Where one turn sends some rows of the set: a few examples, then the rows asked
Gigad: [  0.2   4.2   6.7   0.5  12.5  34.5   8.9 -13.1 -34.2   8.0  -1.9  22.6
  -1.2   0.2 -19.5 -22.4  22.8  -2.8  35.6  10.5  -2.1  14.5   3.0   9.0
 -12.1   4.6 -21.4]
lis: [ -1.3   2.7  -1.2  24.2  -6.0   1.2  28.0 -22.0  15.5   3.0   4.5 -23.3
  -9.8  15.5   7.6 -19.1  13.8   6.1 -25.1   6.0   2.4  -8.1  -6.7   3.6
  12.9  -6.4  15.2]
duna: [ -5.0  -1.9   1.5   8.0 -20.3  11.1  23.2  -9.2  13.8  -1.2   8.6 -18.8
   0.3  22.7   1.2 -12.1  22.7   6.8  -4.4   6.6  -2.1   2.6 -23.2   2.0
  24.0  -7.6  24.9]
fop: [-10.1  -3.8  -7.5 -31.0  16.8  20.5  -2.4   6.6  12.7 -15.5  -5.0   3.9
  -5.5  -4.5  -8.0  -1.3   9.8 -12.2  31.7 -14.9   7.4  26.4  29.2   4.8
 -15.0  25.9 -11.8]
vep: [-18.4   4.9  15.2   5.4   1.5  -7.4  -7.8   8.4   2.8  -0.6   3.7 -26.8
  -6.6 -13.0  15.5   1.5   8.3 -14.5  -5.4  20.0 -18.7  -9.4 -26.5 -11.1
 -12.4  -9.6 -38.0]
supas: [  7.1   9.6  -0.9  20.2   1.2  24.4   8.7 -14.1  -3.6  22.0 -17.0  19.6
  -2.7   6.6   4.8 -34.3  23.6  -3.0 -15.8  -2.5  -6.9 -11.6   1.2  -0.6
  -3.7 -21.3   3.2]
pigit: [ -4.8  -8.6  -3.7 -34.1  13.4  26.9   3.1  -7.7   8.5 -10.6  -2.2   3.8
  -7.7  -8.8 -24.7   0.4  18.9  -5.9  36.3 -12.5   4.1  33.3  18.7  -1.9
  -1.5  15.5  -7.5]
nuv: [  6.2   1.5  -8.4  -4.1  17.1  25.7  -1.6  -8.8 -25.6   1.7  11.6  30.7
  -2.6 -16.1  -9.2 -26.2  20.3  -4.7  33.0  -1.0  -5.7  10.3  11.9  20.2
 -13.8  15.1 -25.1]
vimi: [ -6.1   2.1  -4.5  11.7 -18.2   4.3  18.5   6.1  19.7  -6.6   5.2 -19.2
   1.3  26.9  20.4 -15.6  14.9   2.3  -9.0   1.3   2.4  -6.9 -15.8   9.9
  12.3   0.3  25.4]
fanit: [  3.8  -0.5  10.3   3.6  30.9  24.6   4.8  -9.8 -20.5   4.4   5.9  33.4
  -4.6 -15.7 -13.4 -19.2  19.2 -16.3  20.7  -8.8  -1.6  11.2  17.3  14.1
 -15.2   1.9 -23.3]
kidor: [  6.2  -3.0   8.2   5.7  12.6  -2.8 -17.0  25.7  -0.3  -2.3  -0.3   0.0
  -6.3 -25.7  10.0  13.5   5.5 -10.6   6.3  -0.9 -11.7 -13.8 -33.2  -9.9
 -14.7 -15.7 -25.2]
tapom: [ 10.1  -5.1 -32.9  -6.2   9.3  -7.3  -3.6   1.6  -2.6 -24.1   3.8 -28.7
   1.1 -22.2  -2.5  10.8  -2.9  12.4  20.8  14.2   6.1  -7.9 -21.7   0.5
 -10.2  20.6 -29.3]
takup: [ 11.1  -0.5 -27.2  -6.3  13.5  -5.8  -4.4   6.2  -2.7 -22.9   1.6 -24.7
  -7.9 -27.4   1.6  19.2  -0.7  10.2  18.1   6.9   9.8  -7.7 -27.1  -5.0
  -9.8  16.3 -28.0]
Noga: [-13.3  12.0  -8.9  12.6 -12.8   9.2  21.8 -21.0  14.9   1.4   8.3 -11.3
   5.4  19.3   8.7 -14.7  23.1   1.3 -28.2   3.7  -4.8  -5.9  -6.4   2.0
  23.9  -0.4  14.0]
Lur: [  3.8  -8.2   9.8   2.8  10.2  -2.8 -18.4  26.3   0.3  -3.9   6.4   3.7
   3.2 -24.7   9.7   2.6   9.8 -15.6  10.4   0.9 -17.3 -11.7 -32.9  -1.8
 -13.0 -17.8 -26.3]
ligu: [ -3.9   1.3 -23.5 -28.1  20.1  24.3   2.3 -15.2   8.2 -13.8   4.1  17.1
   4.1 -14.2 -17.3  -0.7  20.9  -7.0  17.5 -18.7   5.5  21.4  27.0   5.1
   4.8  24.3  -9.7]
megik: [-14.8   9.6  11.3   6.2   5.2  -6.9  -4.5  10.0  -1.6  -5.4   6.8 -24.6
 -11.3 -16.6  17.8  12.3   9.4 -10.3  -4.0  15.8 -10.1 -10.5 -34.0 -11.7
  -8.6  -5.5 -35.4]
gufi: [ -1.4  -9.8 -19.4 -29.9  12.3  12.4  -4.6 -10.1  20.1 -11.6   5.5  -0.1
  -8.8 -15.0 -19.2   0.0   6.7  -0.2  23.7 -13.0  -2.5  24.5  32.8   2.5
  -4.5  30.6  -9.7]
Mepem: [-20.9  -2.4  -8.4  -6.0 -12.2  -4.0   9.9 -15.4  27.3  -9.1  22.6 -26.1
   1.9  13.7  -8.5   7.0   2.7   4.7  -9.0   7.2 -15.0  10.7  16.0   0.9
  17.8  30.8   4.9]
sor: [ 13.0   0.6   6.7  27.5  -1.5  17.3  -0.6  -5.2 -12.5  26.9  -7.9  21.5
  -7.1   4.3  -0.1 -36.6  10.8   2.3  -1.1   7.7 -18.2 -12.7   2.1   6.0
 -16.3 -14.0  -4.6]
Pufa: [ -2.8   1.2  -1.1  13.9 -19.2   3.0  14.2  -8.7  21.6   7.3  10.0 -15.2
 -10.1  11.7  18.7 -27.1  21.6   3.3 -18.5   2.7 -11.2  -7.3 -14.2   5.7
  14.1 -11.0  17.9]
tuzo: [-18.5  -8.6   2.4 -12.8  -8.2   7.9  10.5  -9.3  22.7  -8.8   9.8 -18.9
   7.7  18.9 -28.4  18.5   2.6   3.1   6.4   4.3 -10.0  20.4  12.9  -8.7
  17.9  22.8  10.6]
seral: [ -7.2  -7.9 -13.1  -1.2   4.0  -3.8  19.9 -18.1  28.0 -17.2  18.0 -22.6
   2.9   8.6 -15.8  13.1   1.3   5.6  -9.7  -4.4   3.3   8.7  14.7   3.4
  20.3  25.8  13.9]
suluz: [ -0.3 -12.0  -8.1 -18.4  27.2  11.6   4.9  -8.8  11.9 -16.9  14.1  11.7
   1.2 -14.6 -25.5  10.3   7.1  -9.0  19.7 -19.1   4.4  22.1  29.2   8.5
   1.8  25.7  -6.2]
Dagid: [ 18.8 -14.7 -15.7   3.9  14.7  -4.9 -18.5  21.1  -6.7 -12.8   3.2   3.6
  12.5 -23.8 -11.2  14.2  -7.9   3.2  22.6   4.7  -9.4 -14.5 -21.6   0.9
 -15.9   6.4 -24.2]
rogel: [ -2.9  10.3  -0.1   2.1  15.5  29.1   4.6   0.7 -31.4   0.9  -3.2  22.6
  -0.9   2.5   0.9 -27.7  17.7  -8.6  33.1   6.2   4.7   7.3   9.6  18.6
 -24.7  13.6 -25.3]
Nuz: [  9.8   5.0   3.1  27.6  -4.2  18.2   7.5   4.7 -10.4  18.1 -22.7   7.5
  -5.0  21.3   8.6 -33.8   6.3   4.0   1.1   8.8  -1.6 -15.1  -1.8   4.9
 -21.6 -11.4   4.6]
fepom: [-24.2  -2.4  -2.3 -10.1  -6.1   1.6   7.2   5.3  25.6 -16.3  12.2 -18.8
  10.7  23.6  -8.6  16.4  -3.1  -3.4   2.6   1.1  -6.0  12.7  18.5   1.9
   8.3  33.4   8.2]
Rufa: [ -5.3   5.7  -9.2  -0.7   6.6  -9.5  -3.7   0.5   6.5  -9.3  -7.8 -40.6
 -17.1 -16.6   5.5  18.9  -4.9   5.1  -1.2  16.7  -0.4  -8.5 -18.7 -19.6
 -14.5   8.9 -33.4]
mizat: [ 13.7  -4.9 -10.5   7.5  16.4  -4.5 -15.4  20.0 -14.0 -11.7   5.8   2.6
   6.2 -24.4  -7.0  23.3  -6.5   2.8  18.1   6.3  -6.1 -14.7 -27.0  -2.8
 -13.7   8.6 -28.3]
naniz: [  1.4   9.7  -5.5   4.7  20.3  31.2   1.4 -14.8 -26.3   9.7  -2.0  39.7
   8.9  -5.8 -15.3 -21.1  20.8  -8.4  13.1  -2.2  -6.1   3.5  17.7   9.3
  -9.7   6.9 -21.3]
Ziven: [  5.7   6.1  15.1  29.6  11.0  17.7  16.0 -16.6 -13.5  20.7  -7.8  11.4
 -13.6   2.8   3.5 -35.7  18.3  -6.2  -8.8   5.3  -3.6  -8.4   0.7   5.9
 -12.8 -19.8  -8.1]
let: [-15.7   1.5 -18.5 -12.1  -0.5   7.2  10.0 -20.0  28.5  -8.8   4.5 -12.6
   9.4  11.1 -18.0  12.3   5.0   2.3 -14.1  -5.1  -4.5  10.6  26.3  -7.3
  18.0  26.8   7.8]
rivom: [ -7.2   2.3 -13.4  -5.6   2.4  -9.3  -1.7  -4.4  12.7 -10.9  -8.8 -47.8
 -15.7 -15.8   8.6   4.6  -0.2   3.8   0.0  19.5  -1.4  -6.1 -16.4 -15.2
 -15.4   6.0 -34.1]
kad: [ 13.9  -1.0   8.1  21.1  -6.7  24.7  11.1  -8.7 -10.1  23.3 -21.4   6.5
  -8.6  15.5  -8.6 -30.2  14.9   8.2   5.3   9.3  -5.8  -5.5  -8.8  -4.4
  -8.7 -22.1   8.1]

tuzo moves to kad
rivom moves to Lur
Where do these go?
Pufa moves to nuv
fop moves to vimi
kidor moves to takup
ligu moves to Noga
Ziven moves to suluz

